In the data rows, 128 means zero.
Some points, one per row:
[ 93 161 127 142 114 124 142 142]
[130 134 136 140 132 136 120 130]
[133 127 121 114 142 118 101 124]
[141 116 125 121 126 131 137 116]
[137 113 113 120 150 130 103 130]
[146 112 107 112 136 131 130 107]
[126 125 105 123 130 143 121 108]
[138 109 102 114 145 129 113 108]
[114 148 168 157 103 145 170 158]
[132 103 105  95 163  86 104 130]
[129 119 116 129 139 140 109 131]
[147 113 112 112 126 136 121 110]
[ 36 224 145 216  62 165 149 203]
[147 113 129 106 149 119 113 122]
[135 108 104  98 158 100  97 123]
[144 108 108 107 154 114 100 121]
[133 112 127 110 143  88 126 120]
[153 106 132 111 134 117 131 104]
[145 112 122 115 134 128 131 109]
[116 144 145 140 113 144 154 147]
[145 116 117 118 126 131 139 104]
[149 117 131 105 148 121 120 122]
[140 122 123 118 121 136 138 109]
[151 110 133 122 134 122 136 108]
[139 107  88 105 148 120 101 107]
[152 104 126 114 143 114 124 114]
[127 119  96 127 137 142 112 117]
[109 150 142 146 113 127 154 155]
[ 58 195 111 183  92 155 129 162]
[126 137 102 123 142 132  92 117]
[125 135 118 126 142 122  99 126]
[130 124 120 118 136 123 130 126]
[117 140  97 142 122 158 107 108]
[140 113 112 104 153 101 116 119]
[137 128 137 122 123 126 122 112]
[149 115 111 108 127 126 124 114]
[143 123 140 117 136 121 122 116]
[145 112 130 122 127 121 137 111]
[ 81 166 147 157 119 105 133 186]
[138 110 106 126 136 133 115 117]
[132 116 142 105 133  74 140 127]
[151 128 156 132 101 119 135 109]
[124 131 116 130 125 142 125 129]
[126 134 130 132 131 132 106 133]
[149 114 129 111 140 116 118 117]
[  4 251 182 251  30 194 174 248]
[141 104 113 108 140  98 126 104]
[145 118 134 105 149 118 121 125]
Here are 16 more points, each followed by its number:
[152 108 116 105 146 116 116 118] 0
[143 114 109 105 150 118 102 127] 1
[116 137 113 127 136 133 106 126] 2
[146 112 114 110 131 133 135 106] 3
[139 111 103 102 161 100  99 120] 4
[147 111 111 105 141 103 118 107] 5
[141 115 111 116 133 129 127 107] 6
[146 122 119 112 131 124 118 116] 7
[138 112 126 117 140 122 118 125] 8
[140 106 114 116 135 128 130 107] 9
[ 80 177 113 158 103 136 131 156] 10
[133 130 154 146 108 138 165 133] 11
[ 92 163 146 149 116 121 145 171] 12
[118 142  97 145 111 163 111 107] 13
[124 126 111 137 116 151 125 114] 14
[149 114 128 113 143 122 121 115] 15
Which of these numbered points is nearest to each point below, ignoring the 3 directions in which the first points spread most? Its number follows each.
[128 134 100 123 136 148 106 109] > 2
[ 15 231 255 255  21 187 228 255] > 8
[150 117 135 113 143 116 119 118] > 15
[146 110 131 103 130  93 148 113] > 10
[147 111 113 105 128 131 130 107] > 3
[128 108 105 101 164  84  98 130] > 14
[121 103 110 103 151  73 119 124] > 9
[151 108 122 107 150 116 115 121] > 0
Now 16 new points, numbered from 0 again:
[137 122 111 115 142 131 113 115] 0
[153 113 141 121 122 120 131 112] 1
[137 116 127 106 154 103 104 130] 2
[133 127 114 116 140 127 112 115] 3
[130 124 188 155 107 113 199 157] 4
[145 121 154 135 110 117 130 112] 5
[143 112 125 107 136 113 139 111] 6
[148 112 124 107 128 105 129 110] 7
[142 105 112 102 160 106  99 120] 8
[150 104 125 108 145 116 124 116] 9
[131 117 125 129 137 141 113 127] 10
[130 113 106 122 145 140 106 125] 11
[138 106  94 112 145 130 102 118] 12
[  0 255 219 255   3 230 206 255] 13
[125 133 105 120 129 145 117 109] 14
[147 113 133 113 140 121 123 115] 15
The same question for these:
[145 105 112 108 148 116 113 116] > 9
[143 125 150 127 109 128 133 110] > 1
[  0 255 255 255   0 241 251 255] > 13
[127 131 100 123 129 143 114 110] > 14
[148 120 142 118 133 122 141 118] > 0
[ 96 159 234 199  76 123 217 207] > 4
[145 118 132 109 144 116 117 120] > 2
[145 125 131 115 137 126 121 120] > 2
